(in the rows, 128 means zero)
Each named move below is a turn or a mirror, shown by a few rows before and after it. Which moves, in which order, take the first row of each later pair to the second? The first pair is answered.
q518 (before |-> after):
[126 160 115 121 136 132 101  93] |-> [131 131 143 129  77 122 137 141]
[126 108 144 132  65 129 147 167] |-> [132 161  96 125 159 135  88  93]
[117 164 125 146  99 119  90 133] |-> [116 157 132 143  91 116  94 139]
q619 (before |-> after):
[133 133 140 125 102 127 114 128] |-> [132 105 146 118 123 137 137 142]
[146 131 122 159 104 140 127 167] |-> [147 113 117 155 148 151 143 169]
[136 129 154 113  91 125 118  87] |-> [138 100 159 117 101 126 157 114]
q765 (before |-> after):
[113 116 138 150 112 113 148 163] |-> [122 118 130 146 153 121 149 158]
[ 95 105 123 120 142 113 126 142] |-> [ 94 107 133 120 127 114 124 140]
[128 115 112 153 135 117 140 200] |-> [127 108 119 154 122 114 143 201]
[112 166 126 133  97 103  80 106] |-> [114 161 110 130 170 120  83 109]
q565 (before |-> after):
[118 102 141 124  93 132 152 160] |-> [119 138 105 131 174 137 133 155]
[140 130 125 118 134 139 146 119] |-> [132 130 125 119 130 137 150 119]
[128 128 155 122 158 141 128 106] |-> [128 115 165 117 125 140 135 113]
q998 (before |-> after):
[104 136 161 121  99 170 156  85] |-> [107 142 144 118 122 173 147  78]
[120 150 120 138 109 131 109 126] |-> [122 115 140 130 106 133 143 140]
[118 136 138 135  80 142 148  84] |-> [117 112 137 126 109 148 161  74]
[131 175 162 135  92 140 101 166] |-> [134 104 189 110 117 159 155 166]
Then:
Each pair is two moves apart.
[133 132 155 111  96 132 102  76] |-> [135 161 139 136  97 122  83  98] : q765 then q998
[131 123 166 136  34 106 135 133] |-> [134 145 110 124 224 133 116  94] : q619 then q998
[107 166 111 122 192 119  80 109] |-> [112 108 128 102 213 136 137 113] : q565 then q765
[127 120 134 102  98 134 106  76] |-> [132 136 105 112 178 139 110  92] : q619 then q565
[112 132 139 133  80 125 157 148] |-> [117 161 120 152 111 117 141 165] : q565 then q998
[102 140 106  69 162 149 128  53] |-> [106 108 112  67 175 153 158  71] : q518 then q998
[124 128 157 131  55 116 150 141] |-> [132 100 136 131 166 130 187 168] : q765 then q518
[122 129 141  76  97 132 113  83] |-> [126 104 137  78 165 144 144 102] : q619 then q765
[130 129 121 164 219 139 173 227] |-> [109 213 123 166  48 102  73 160] : q619 then q765
[123  97 154  85 109 122 104  73] |-> [121  67 167  90 102 122 138 105] : q765 then q518
[103  80  93 126 196 155 138 101] |-> [101 119  75 135 197 152 103 104] : q518 then q998
[129 160 121 180  97 139 120 188] |-> [134 113 125 152 163 158 169 182] : q998 then q565
[133  79 166 119  72 118 170 144] |-> [133  78 166 109  68 119 154 115] : q619 then q765
[132 115 121 113 184 137 134 110] |-> [131  95 143 104 127 133 143  94] : q765 then q998
[125  95 135 152 119 137 152 161] |-> [123 116 136 161  91 132 139 166] : q565 then q765
[122 138 141 132 188 140 118 131] |-> [119 120 152 135 159 134 142 168] : q518 then q565
[130 133 157 127  76 142 151 151] |-> [130 115 157 120  93 150 171 150] : q619 then q765
[121 116 152 150  84 118 111 177] |-> [123 161 117 145 166 126  75 145] : q765 then q619
[136  98 157 115 110 132 159 142] |-> [133 170 118 139 146 113  97 148] : q565 then q998
[116  72 137 111 144 145 189 152] |-> [110 168  85 119 184 141  98  94] : q565 then q619
[157 126 148 169  64 115 136 169] |-> [159 169 111 185 121 114 100 170] : q565 then q619
[133  95 142 117 162 117 153 167] |-> [131 129 122 127 184 117 122 164] : q765 then q565
[133 114 132 160 115 131 174 181] |-> [131 131 125 167  91 123 156 177] : q565 then q765
[127 160 136 139  75 137  75  81] |-> [127 114 160 123  56 140 115  86] : q765 then q565
[130 127 114 184 191 145 114 166] |-> [127 170 105 178 138 137  65 119] : q765 then q518
[107 137  98 116 195 143 111 166] |-> [109  85 136 115 122 134 157 194] : q765 then q619
[136 125 125 100  64 118 134 114] |-> [147  89 126 106 123 131 181 156] : q765 then q518
[121 141 108 150 201 153 128 159] |-> [122 148 107 129 181 159  93  90] : q565 then q518
[109 128 138 114 142 126  96  65] |-> [119  71 162 107 148 131 153 114] : q518 then q619
[122 176 133 150  73 111  88 144] |-> [131 136 113 154 185 124 138 189] : q619 then q565
[108 121 122 121  62 116 131 113] |-> [107 163 100 130  97 114 105 104] : q565 then q765
[133  74 151 108  85 130 186 131] |-> [129 132 139 126  30 110 136 132] : q565 then q765
[102 190 101 145  65 114  74 170] |-> [114 176  71 126 205 140  84 138] : q619 then q518
[145 153  99 125 123 135  82 133] |-> [148  97 132 118  99 136 140 163] : q565 then q619
[122 136  99 140 169 130 109 143] |-> [128 138 105 126 144 132  97  98] : q565 then q518
[130 116 147  95  98 142 133  85] |-> [122 164 127 125  94 129  94 104] : q565 then q998
[140 132 130 135  86 132 109 120] |-> [144 126 116 138 168 143 131 136] : q619 then q565
[138 124 113 148 199 129 151 159] |-> [125 182 111 154 100 105  81 125] : q619 then q765
[123 123 134 112 130 151 113  70] |-> [121 118 129 114 170 159 124  81] : q619 then q765
[109 115 140 129  98 110 133 152] |-> [108 116 145 117  88 109 114 115] : q518 then q565
[120 164 114 164 109 107 111 169] |-> [123 133 135 159  83 109 133 176] : q765 then q565
[131 146 121 109  59 123 108  76] |-> [130 167 107 124  68 122  90  81] : q765 then q619
[149  60 146 103 170 159 186 136] |-> [147  53 160  94 145 157 181 119] : q518 then q565
[115 119 153 134  23 105 145 191] |-> [107 197 113 156  58  93  86 188] : q565 then q765
[128 145 143 155  78 126 144 174] |-> [125 187 114 143 108 131  92 122] : q518 then q765
